Each row is where one point has got to under a steady rotation. How many ticks took it there?
The counts run from 0 to 112.
[ 3.58 -1.86 -0.51 -1.44  1.64  2.26 -2.59 -0.50  0.95  1.17 -3.45  3.14
 -0.97 -3.10  2.10 -1.37 -4.14 -1.71 -2.05  1.38  1.79 -0.09  3.05 -0.54
 -0.97  0.66  2.01  0.76  2.15 -3.20  1.44 -0.01 -1.19  1.61  1.00  0.34
  1.93  1.17  0.56  1.18 -0.14 -0.92 -0.69 -2.80 -0.45  0.10 -0.35 -0.30]
2
[ 2.63 -0.68 -1.36 -0.42 -1.95  2.14 -2.14  1.10  1.05  0.53 -3.75  2.07
 -1.97 -0.46  2.52 -2.63 -2.76 -4.21 -1.58 -0.92  1.19 -1.53  2.81  0.82
  0.63  1.53  2.30 -0.68  3.21 -0.54  0.28 -0.78 -1.07  1.94 -0.34 -1.22
  2.17  2.18  1.24  1.07  2.36 -2.48  0.46 -2.41 -2.23 -0.07 -1.28  0.64]
79
[ 2.91 -0.26  0.52 -0.04 -1.58  0.54 -0.89  1.00  2.08  0.27 -3.61  1.15
 -2.88 -1.18  0.03 -0.15 -3.92 -3.05 -0.91 -1.20  0.05 -1.85  4.01  1.78
 -0.62  1.88  2.69 -1.84  2.97 -2.58 -0.04  0.59 -1.58 -0.70  0.94 -0.09
 -0.71  2.00  2.95  3.40 -0.67 -0.69 -0.69 -3.06 -2.79  1.32 -0.05  0.08]
81
[ 2.95 -0.42 -0.72  0.17  1.20  0.46 -1.16  2.69  0.59  0.23 -5.21 -2.03
 -1.40  0.52  2.19 -2.64 -4.52 -2.86 -2.68  0.28 -0.27 -1.15  3.09 -1.18
  0.39  0.98  1.08 -0.04  0.66 -3.38  1.89  2.58 -1.49  0.99 -1.71  0.18
 -0.43 -0.05  1.61 -0.27 -0.07 -0.41 -1.14 -1.94 -3.14  0.43 -2.47 -0.64]
36
[ 3.73 -0.64  0.84 -0.50 -1.31  0.43 -0.78  1.93 -0.14  1.34 -3.92  1.19
 -2.04 -2.18  0.56 -0.72 -4.68 -2.40 -1.69 -0.21  1.03 -0.57  3.20  1.66
 -0.16  1.24  1.33  0.09  1.74 -4.18 -2.19 -1.11 -1.44 -0.75  0.29 -0.69
 -2.01  1.25  2.72  0.33 -0.16  0.45 -2.79 -1.90 -2.77 -1.06 -0.25  1.15]
94
[ 3.59 -0.89  0.97  0.55  1.47 -1.12 -1.87  1.86 -1.86  1.09 -4.44  0.20
 -0.43 -0.86  2.06 -2.64 -4.10 -1.29 -1.93  1.06 -1.42 -1.70  3.66 -1.38
  0.57  2.83  1.26  0.79  0.28 -4.58  0.74  0.03 -2.24  1.23 -0.52  1.61
 -1.78 -0.69  1.26  1.68  0.04  0.98 -1.27 -1.21 -0.94  0.09 -1.91 -0.99]
44
[ 3.14 -1.29  0.69  0.79  0.54 -1.02 -2.96  1.00 -0.29  0.22 -2.65  1.36
 -1.84 -0.01  1.81 -1.54 -3.15 -1.00 -2.06 -0.33 -2.96 -1.71  4.21 -1.17
  0.85  3.83  1.80 -1.57  1.34 -1.73  0.33  0.15 -1.97  2.21  0.91  1.21
 -0.68  0.52  1.30  3.88  0.62  0.65 -0.17 -2.89 -0.71  1.81 -0.41 -1.64]
57
[ 4.83 -1.70 -1.01  0.37  0.69  0.48 -1.40  1.28  1.56  1.85 -3.25 -2.76
 -1.12  0.45  1.32 -1.77 -5.12 -3.30 -2.12 -1.44 -0.36 -2.17  3.16 -0.48
  0.05 -1.45  1.78  0.82  2.25 -1.63  0.23 -1.09 -2.22  1.16 -0.37 -0.56
  0.09  0.40  0.64 -0.02  0.71  0.32 -2.94 -3.27 -2.54  0.26 -0.33 -0.86]
23
[ 4.16 -1.96  0.21 -0.21 -1.60  1.79 -2.03  1.47  1.19  2.30 -4.27 -0.01
 -1.59 -1.13  1.55 -1.36 -3.59 -3.41 -1.53 -0.68 -0.38 -3.00  3.16  1.67
 -0.53  0.19  1.41 -1.47  2.24 -1.78 -0.90 -1.78 -1.52  0.74  0.70 -0.44
  0.36  0.85  1.71  1.83  1.46  0.81 -2.00 -2.20 -1.30  0.02 -0.78  0.87]
87
[ 4.45 -1.97  0.76 -1.92  2.43  0.40 -2.96  1.21 -0.77  0.15 -4.00  2.54
 -0.95 -2.45  1.64 -1.42 -5.17 -0.10 -1.81  1.57  0.29 -0.42  2.39 -1.04
 -0.23  1.14  1.10 -0.02  1.50 -4.11  0.39  0.24 -2.24  0.70 -0.18  0.70
 -0.98  0.83  1.26  0.86 -0.60  0.71 -2.72 -1.86 -0.39 -0.71 -1.31 -0.03]
108
[ 4.02 -2.05  1.57 -2.46  0.62  0.50 -1.26  1.96 -0.35  0.48 -3.81  1.74
 -2.60 -1.30  1.39 -1.34 -3.62 -1.38 -1.89  1.25  0.17 -1.71  1.90  0.99
  0.44  1.74 -0.29 -1.77  1.88 -3.96  0.04  2.15 -1.02  0.80 -0.83 -0.52
 -1.74  2.69  3.35  1.00 -0.63  0.73 -2.40 -2.28 -2.46 -0.47 -1.04 -0.36]
101
[ 3.38 -0.53 -0.58  1.28  0.79  1.06 -2.57 -0.53  0.97  0.69 -1.44  2.66
 -0.64 -1.60  3.06 -1.43 -2.97 -2.43 -2.24  0.25  0.13 -0.56  5.04 -1.26
  0.15  3.25  2.84  1.50  2.27 -1.82  1.11 -2.29 -2.50  1.29  1.30  1.08
  0.46  0.65 -0.22  2.71  0.98 -1.11  0.35 -3.07  0.19  1.70  0.64 -0.94]
65
[ 4.94 -0.41  0.80  0.84  1.54 -2.24 -2.94  0.53 -0.60  0.03 -1.40  1.16
 -1.40 -1.17  0.44 -1.39 -5.43 -0.52 -2.49 -0.30 -1.00  0.28  4.22 -1.51
  1.03  1.34  1.51  2.05  2.15 -3.18 -0.66 -1.46 -2.59  0.81  0.14  0.92
 -1.11  0.70  0.58  2.06  0.21  0.35 -2.01 -2.52 -0.97  0.39  1.33 -1.20]
32
[ 3.90 -1.28 -0.56 -0.93  0.21  1.01 -2.92  1.11  1.27 -0.13 -3.57  0.24
 -1.97 -0.27  0.92 -2.84 -4.67 -3.37 -2.16 -1.33  0.80 -1.26  2.01 -0.30
  0.89 -1.57  0.97  0.65  2.45 -1.21  0.90  0.82 -1.60  0.62 -0.76 -1.14
  1.11  2.07  1.07 -0.67  1.40 -2.34 -0.91 -2.86 -3.60 -0.82 -0.36 -0.26]
111
[ 4.61 -2.01  0.27 -0.33  1.40  1.04 -0.47  1.05  0.90  1.36 -5.90 -0.82
 -0.23 -2.98  1.30 -0.30 -4.00 -1.58 -1.39 -0.47  0.18 -1.37  3.28  1.11
 -1.47 -0.26  0.57  0.18  0.63 -4.80 -0.59  0.79 -1.53  0.15  0.31  0.14
  0.30  0.00  2.17  0.96 -0.98  1.29 -2.29 -2.09 -2.37 -0.08 -1.18  0.07]
11
[ 4.40 -1.46  0.39 -1.25  0.26  0.89 -2.55 -0.54  0.37  1.83 -0.87  3.13
 -1.66 -1.94  1.53 -0.97 -4.83 -1.47 -2.46  0.66  1.16 -0.65  3.89 -0.19
  0.19  1.31  1.94  1.02  2.94 -3.02 -0.88 -2.81 -2.58  0.57  1.23 -0.40
 -0.85  2.00  0.17  1.77  1.01  0.03 -2.34 -2.99 -0.14 -0.39  0.91 -0.34]
96
[ 3.75 -1.79  0.41 -0.50  2.87  0.10 -2.22  0.00 -0.78 -1.02 -2.58  2.92
 -1.21 -1.78  1.87 -1.85 -3.66 -1.09 -2.20  0.24 -0.05 -0.41  2.21 -1.27
  0.76  1.48 -0.61  1.69  1.08 -3.71  1.52  2.83 -1.11  3.09 -1.12  0.25
  1.11  1.27  2.20 -0.01  0.42 -1.60  0.79 -3.03 -3.44 -0.21  0.04 -1.11]
27
[ 4.09 -0.59 -0.01  0.37  0.40  0.68 -3.70  1.92 -1.31  0.10 -2.54  1.89
 -1.22  0.16  2.84 -4.13 -3.79 -2.38 -2.35  0.43 -0.18 -0.62  2.59 -2.02
  1.95  2.32  0.97  1.32  1.83 -2.01  0.45 -0.63 -2.39  3.30 -1.75  0.29
  0.22 -0.21 -0.20  0.34  3.19 -1.84  0.31 -1.90 -1.48 -0.24 -1.26 -0.73]
46
[ 4.16 -1.75  1.32 -0.38 -1.00  0.89 -2.80  0.88  0.61  2.03 -3.31  0.79
 -2.17 -0.76  0.51 -1.00 -3.98 -1.97 -0.88 -0.63 -1.26 -2.52  3.63  0.70
 -0.84  1.70  1.71 -2.73  3.10 -1.50 -1.03 -1.23 -1.86  1.05  1.49  0.39
 -0.98  2.14  1.63  2.91  0.64  1.17 -2.38 -2.53 -0.63  0.73 -0.34 -0.50]
88
[ 3.86 -1.45  1.60 -1.11 -0.46 -0.77 -1.65  1.16 -0.36  1.28 -1.50  2.04
 -2.32 -1.60  0.59 -1.32 -5.27 -1.95 -2.17  0.60  1.37 -0.86  3.36  1.25
 -0.04  1.89  1.14  0.24  2.68 -3.37 -1.72 -2.47 -2.42 -0.77  0.84 -0.57
 -1.80  1.55  1.86  1.18  0.40 -0.08 -3.00 -1.48 -1.32 -0.77  0.25  0.37]
95
[ 2.01 -0.18  0.05  1.45 -0.58  1.25 -0.96  1.32 -0.11 -0.03 -4.69  1.20
 -0.42 -1.97  2.71 -1.90 -2.09 -3.72 -1.76 -0.69  1.02 -0.68  3.64  0.43
  0.43  2.73  1.45  1.97  0.75 -3.73  0.86  1.37 -1.03  2.28 -1.44  0.43
  1.70 -1.15  2.22  0.97  1.25 -2.43  2.55 -1.77 -3.22  0.19 -1.33  0.49]
60
[ 4.13 -1.66 -0.61 -1.61  0.90  1.73 -3.35  1.44  0.31  0.45 -2.57  1.91
 -1.59 -0.71  2.53 -2.95 -4.62 -2.66 -2.66  0.25  1.84  0.21  1.94 -1.31
  0.77 -0.40  0.82  0.90  2.54 -1.91  1.24  0.53 -1.85  2.14 -1.31 -1.62
  1.26  1.48  1.07 -1.36  1.98 -1.89 -0.86 -2.63 -2.39 -1.25 -0.70 -0.61]
110
[ 4.13 -0.85  0.27  1.19  0.52 -0.67 -1.55 -0.74  0.52 -0.04 -0.50  1.27
 -0.94 -0.95  1.76 -1.24 -3.68 -1.80 -2.83 -1.03 -0.51 -1.32  4.18 -1.51
  1.63  0.75  0.52  3.09  2.03 -2.68  0.12 -0.09 -2.71  2.50 -0.97  0.47
  0.00  0.77  1.49  1.49  1.31 -1.59  1.50 -3.38 -3.68  1.25  1.15 -1.66]
40
[ 3.04 -0.75 -0.07  1.57 -0.39  0.94 -0.39  0.17  1.61  1.66 -5.18  0.56
 -0.51 -3.37  1.48  0.32 -2.93 -3.22 -0.61 -1.63 -0.30 -1.88  5.17  1.09
 -1.53  2.20  2.70  0.01  1.44 -2.78 -0.52 -0.60 -1.95  0.50  1.35  1.38
  0.76 -0.34  1.56  3.17 -0.35  0.47  0.18 -2.57 -1.40  0.33  0.01  0.41]
74
[ 4.25 -1.82 -0.42 -0.52  1.83  1.53 -1.25 -1.55  1.52  1.06 -2.49  1.20
 -0.92 -2.88  1.59  0.22 -3.99 -2.03 -2.65 -1.27  1.33 -1.47  3.58  0.61
 -0.45 -0.95  0.76  2.35  2.26 -2.98  0.45  0.09 -1.74  0.81  1.03  0.16
  1.12  1.41  1.36  1.29  0.16 -0.63 -0.20 -4.13 -3.31  0.59  1.80  0.28]
9
[ 4.35 -2.37  1.03 -1.62  1.17  1.17 -4.11  0.42 -0.68  0.80 -1.99  2.88
 -1.75 -1.85  1.44 -3.52 -4.89 -1.15 -2.35  0.47  0.36 -1.14  1.99 -0.88
  1.01  0.35  0.30 -0.27  3.04 -2.18  0.08 -0.68 -2.37  2.67 -0.54 -0.63
  0.00  1.76  0.50  0.10  1.73 -0.69 -1.32 -2.22 -1.62 -0.50 -0.53 -0.20]
14
[ 2.46  0.44 -0.82  2.44 -0.58 -0.37 -2.44  1.91  1.89 -1.05 -3.72 -0.57
 -1.73  0.23  0.67 -2.04 -3.95 -3.00 -1.44 -1.82 -0.44 -1.00  3.70 -0.80
  1.75  1.07  2.74  1.10  2.02 -1.00  1.26  0.41 -2.14  1.39 -0.49  0.62
  1.12  1.04  1.76  1.09  0.92 -2.83  0.80 -2.31 -3.45  0.80 -1.31 -1.04]
48
[ 2.45 -0.57  0.57 -0.34 -0.86 -0.11 -1.43  0.25  1.18 -0.34 -3.10  2.62
 -2.76 -2.52  1.05 -0.26 -3.60 -1.73 -1.60  0.16  0.58 -1.49  3.79  1.72
 -0.80  3.23  2.34 -0.63  1.56 -4.16 -0.33  0.35 -1.65 -0.24  1.13  0.16
 -1.40  1.96  3.20  4.07 -1.38  0.01 -0.74 -2.89 -1.79  0.57  0.15  0.14]
82
[ 2.79 -1.37 -0.88 -1.51  0.16  2.12 -1.70  2.50  1.73  1.48 -5.62  0.36
 -1.34 -1.07  2.27 -1.67 -3.86 -3.30 -0.96  0.00  1.34 -1.25  2.06  1.55
 -0.50 -0.52  1.41 -1.06  1.34 -2.86  1.17  1.28 -1.23  0.54 -0.43 -1.49
  1.06  1.09  1.80 -0.29  0.20 -0.42 -2.18 -1.62 -2.77 -0.30 -1.79  0.74]
4
[ 4.32 -2.56 -0.55 -0.72 -1.03  2.15 -0.81  1.17  1.07  2.52 -4.27  0.42
 -0.40 -1.93  2.58 -1.20 -2.81 -4.13 -2.22 -0.72  1.07 -2.72  3.43  1.81
 -0.88  0.40  0.94  0.16  2.92 -2.13 -0.21 -1.29 -1.83  1.32 -0.40 -1.03
  0.34  0.51  0.86  0.30  1.75  0.62 -1.65 -2.13 -1.95 -0.49 -0.21  1.17]
86
[ 3.88 -1.10  0.35  1.17 -0.20 -1.67 -1.19  2.10 -0.82  0.72 -3.76 -1.84
 -1.04 -0.28 -0.05 -1.48 -4.93 -2.26 -1.44 -2.23 -0.32 -1.57  3.27  0.60
  1.02 -0.66  0.52  1.93  1.65 -4.01 -1.48 -0.38 -2.15  0.68 -1.33  0.15
 -1.12  0.12  2.22 -0.37  0.74 -0.34 -1.84 -1.79 -3.38 -1.07 -0.55  0.35]
30
